Small tables with named rows and columns. After each table, cells are looked up by row and column.

Table Gel
|  | Siv | Ponato | Mupen | Gol | Lum | Kotizub | Gibu |
|---|---|---|---|---|---|---|---|
| Gapa | 5272 | 4552 | 3886 | 5240 | 4313 | 5511 | 5907 |
| Luv | 3983 | 4514 | 4851 | 4432 | 4944 | 4992 | 4850 |
| Mopetu | 4662 | 3735 | 2422 | 4206 | 3484 | 6926 | 8263 |
| Popo | 5308 | 5869 | 5445 | 4196 | 4901 | 4773 | 5244 |
| Nivoru | 5047 | 5832 | 5774 | 7037 | 5082 | 2655 | 1104 |
| Danese | 4843 | 4912 | 4163 | 3581 | 4313 | 6022 | 7149 |
| Gikip | 3619 | 3028 | 3863 | 5753 | 4863 | 5270 | 4456 |
| Tunapes | 5744 | 5360 | 5084 | 5054 | 4936 | 4926 | 5186 |

What is the Gibu of Gapa in Gel? 5907
What is the Ponato of Gikip in Gel? 3028
What is the Ponato of Danese in Gel? 4912
What is the Ponato of Popo in Gel? 5869
What is the Kotizub of Popo in Gel? 4773
What is the Lum of Mopetu in Gel? 3484
What is the Gibu of Gikip in Gel? 4456
What is the Lum of Popo in Gel? 4901
What is the Lum of Gikip in Gel? 4863
What is the Mupen of Gikip in Gel? 3863
What is the Siv of Luv in Gel? 3983
What is the Lum of Tunapes in Gel? 4936
What is the Gol of Mopetu in Gel? 4206
What is the Siv of Popo in Gel? 5308
What is the Lum of Nivoru in Gel? 5082
What is the Gibu of Nivoru in Gel? 1104
What is the Siv of Mopetu in Gel? 4662
What is the Gibu of Mopetu in Gel? 8263
What is the Ponato of Tunapes in Gel? 5360
What is the Siv of Danese in Gel? 4843

Zafete =
fields: Dula, Tigumiz, Vofed
Pide: [87.500, 65.131, 66.528]
Dobidab: [65.265, 70.355, 54.646]
Sanobid: [18.653, 59.223, 36.535]
Gadi: [51.146, 53.127, 53.518]
Rit: [30.775, 38.682, 48.057]
Poteg: [29.316, 32.876, 48.776]

Tigumiz of Sanobid: 59.223
Tigumiz of Pide: 65.131
Vofed of Poteg: 48.776
Tigumiz of Poteg: 32.876
Tigumiz of Gadi: 53.127
Dula of Dobidab: 65.265
Vofed of Dobidab: 54.646
Dula of Rit: 30.775
Vofed of Pide: 66.528
Vofed of Rit: 48.057
Row with the largest Tigumiz: Dobidab

Sovu
columns: Som, Puz, Zek
Gelifev: [16.876, 8.847, 15.318]
Zer: [-71.292, 85.230, 38.572]
Tokesa: [83.930, -74.658, 17.313]
Sivag: [37.787, -1.220, 31.231]

What is the Som of Tokesa in Sovu?
83.930
What is the Som of Sivag in Sovu?
37.787
What is the Puz of Tokesa in Sovu?
-74.658
What is the Zek of Gelifev in Sovu?
15.318
What is the Som of Gelifev in Sovu?
16.876
What is the Puz of Gelifev in Sovu?
8.847
What is the Zek of Sivag in Sovu?
31.231
What is the Zek of Tokesa in Sovu?
17.313
What is the Som of Zer in Sovu?
-71.292
What is the Puz of Sivag in Sovu?
-1.220
What is the Puz of Zer in Sovu?
85.230
What is the Zek of Zer in Sovu?
38.572
Row with the largest Som: Tokesa

Table Rodul
cols = Zag, Mus
Dem: [0.43, 0.17]
Pazesi: [0.39, 0.80]
Num: [0.39, 0.73]
Logebe: [0.42, 0.30]
Pelopo: [0.42, 0.43]
Zefopiz: [0.40, 0.57]
Lek: [0.41, 0.51]
Ramub: [0.38, 0.56]
Mutigu: [0.43, 0.14]
Vev: [0.41, 0.31]
Gufav: [0.40, 0.60]
Dez: [0.39, 0.73]
Gefakol: [0.41, 0.34]

What is the Zag of Gufav in Rodul? 0.40
What is the Zag of Zefopiz in Rodul? 0.40
What is the Mus of Dez in Rodul? 0.73
What is the Zag of Gefakol in Rodul? 0.41
What is the Mus of Num in Rodul? 0.73
What is the Mus of Pelopo in Rodul? 0.43
What is the Zag of Mutigu in Rodul? 0.43
What is the Mus of Mutigu in Rodul? 0.14
What is the Mus of Lek in Rodul? 0.51
What is the Mus of Zefopiz in Rodul? 0.57
What is the Zag of Pelopo in Rodul? 0.42

